(in the rows, 128 means zero)
A single turn carries every row of the set below to another of its rows. Some are shown first; where does it send the rows asked next?
k793: 134  98  92  95 114 181 121  98 134 140 112 103 147 148
k663: 147 103  89  87 113 179 127 114 137 140 125 108 148 146
k133: 117 103 119  87  82 113 109 121 100 138 114 139 122  99
k137: 139 101  91  99 107 182 131 118 143 143 129 104 139 148
k744: 119 113 121  90  93 183 114 128 106 129  82 101 111 104
k371: 145  99  91  89 105 175 121 107 144 138 122  98 146 148
k170: 166  86 119  81  91 136 125  86 108 120 117 110 124 108
k193: 131 134  93  97  88 150 116 140 155 125 100 124  72 122
k409: 138 101  85  87 107 170 124 109 131 130 129 101 148 152
k226: 132 137  99  86 109 128 103 121 135 112  85  99  70 120
k327: 122 120 124  96  84 120  93 125 108 145 101 136 112  96
k501: 118 104  99  90 113 166 119 112 134 151 128 133 136 161
k492: 131 123 103  87  99 153 123 136 153 122  85 125  67 123
k639: 124 143 114 110 132 134 100 100 123 142 118  85 135 127
k667: 172 107 100  89  91 123 106  82 135 128 124 114 117  95
k411: 115 145  93  86 104 142 104 121 144 123  93 101  68 119
k804: 102 113 106  97  88 123 104 135 116 151 100 143 115 100
k51: 128 146 114 114 119 117 103 105 107 142 115  93 132 112
k381: 124 116 124 103 102 181 113 120  99 146  90 103 128 110
k553: 173 105 101  78  93 115 104  91 135 123 123 115 114 102
k823: 103 126 126 110 105 169 122 136 105 142  92 100 113 114
k21: 141 103  92  94 122 169 130 111 138 131 124 101 141 155
k785: 131 134  96  95  96 155 121 135 151 117  90 129  70 119
k58: 166 105 115  83  75 137 118  84 105 118 123 108 117 102
k22: 175 117 107  99  86 114 106  84 145 127 116 110 106 104
k464: 119 137 118 109 133 128 101 106 113 142 119 104 139 136
k957: 135 108  85  91 115 180 129 116 141 138 130 102 144 150
k284: 124 125  90  98  87 151 129 142 157 116  92 122  78 135
k228: 172 130 108  88  87 110 105  83 131 121 118 116 118 108
k689: 111 117 124  92 106 178 106 119 106 134  80  98 104 105
k987: 175 114 105  88  92 115 112  87 139 127 119 111 108  95
k508: 114 106 112  95  85 108 107 121 120 141 113 151 120 108
k277: 109 126  96  85  88 146 129 138 151 128  90 123  77 120
k856: 117 102 103  83 121 156 119 128 143 149 117 128 126 164
k858: 119 121 104 115 120 130  95 104 103 146 118 100 148 118
k973: 177 111  97 100  87 122 102  84 135 123 127 107 113 101
k680: 170 113 109  79  84 121  97  87 138 130 118 109 108  99
k847: 122 131 100 100  98 153 133 127 152 122  92 126  71 132
k672: 122 125  85  96 103 152 129 136 154 119  90 128  74 125

k680 -> k409
k371 -> k284
k58 -> k501
Where do these go?
k228 -> k793
k21 -> k492
k508 -> k639
k51 -> k381
k785 -> k667
k858 -> k823
k464 -> k689
k170 -> k856
k663 -> k672
k193 -> k973

